128 stands for zero in the data rows.
Here are some numbered points:
168 77 93 153 208 234 130 135 140 81 82 114 155 118 103 81 166 100 160 134 119 182 86 178 0
120 112 64 170 175 176 121 117 157 99 124 145 151 158 116 117 109 93 123 121 98 188 109 141 1
164 97 104 194 204 117 131 124 163 130 205 90 124 122 113 135 135 75 134 102 66 150 140 160 2
196 135 139 113 49 0 146 78 122 76 144 152 219 101 123 178 130 118 184 89 75 142 125 255 3
138 89 84 125 179 172 138 115 179 65 110 144 167 126 111 119 69 104 148 133 147 210 88 137 4
122 177 131 100 63 32 191 119 89 60 96 169 115 147 200 155 119 119 215 80 94 142 118 187 5
148 75 78 148 217 176 164 123 142 67 147 131 183 119 116 115 185 120 125 105 80 163 115 119 6
93 90 146 220 132 154 162 116 118 142 107 167 153 119 134 93 119 150 159 117 94 182 95 42 7
Which three points above are nearest to each new point by angle, seen from the average point of the numbered points? Their numbers follow each, nearest first.
130 163 137 21 79 171 34 146 130 163 86 108 143 133 152 169 111 156 35 153 201 18 188 121 5 1 3
125 107 105 47 75 120 55 174 126 186 121 108 154 132 150 146 198 165 72 155 134 62 180 51 7 5 6
85 132 149 222 156 123 177 139 174 95 94 148 112 129 123 112 74 127 86 133 135 197 86 75 7 1 4
83 136 143 44 91 131 143 175 110 126 99 111 12 166 176 119 83 156 152 135 165 141 126 136 5 7 4
120 167 131 117 103 32 183 91 87 80 152 129 92 154 177 157 69 98 221 119 86 145 131 239 5 3 2
116 98 115 39 54 163 77 179 101 183 140 107 122 134 167 153 170 158 76 156 126 61 183 66 7 5 2
75 173 108 45 92 123 152 143 90 91 91 128 50 173 176 137 86 156 159 140 169 141 108 165 5 4 3
100 132 113 105 68 146 51 163 95 212 79 122 156 129 133 146 156 168 36 140 164 62 189 106 7 1 5
181 139 179 89 13 14 127 57 128 147 167 134 198 79 79 159 107 131 217 97 90 159 162 253 3 5 2
155 149 182 71 6 57 46 79 114 226 118 158 182 107 78 98 126 159 161 134 84 192 195 132 3 5 7
124 100 135 202 221 212 172 118 101 114 128 102 102 127 116 81 110 125 139 134 165 181 78 95 7 0 1
137 157 148 31 90 164 51 153 122 202 122 114 105 164 130 147 142 126 45 149 188 0 177 110 5 1 2
139 122 119 83 52 166 60 143 82 222 121 86 124 138 137 160 165 163 46 138 166 50 188 114 7 2 5
108 161 167 14 47 199 72 155 93 206 68 123 156 129 122 137 124 145 63 179 205 31 183 78 7 5 1
129 109 103 54 78 162 50 162 114 203 120 110 137 126 136 165 141 171 55 143 160 45 191 83 7 1 2
119 161 150 24 81 208 93 132 83 177 99 105 134 138 154 154 172 160 67 137 199 0 168 104 5 7 0
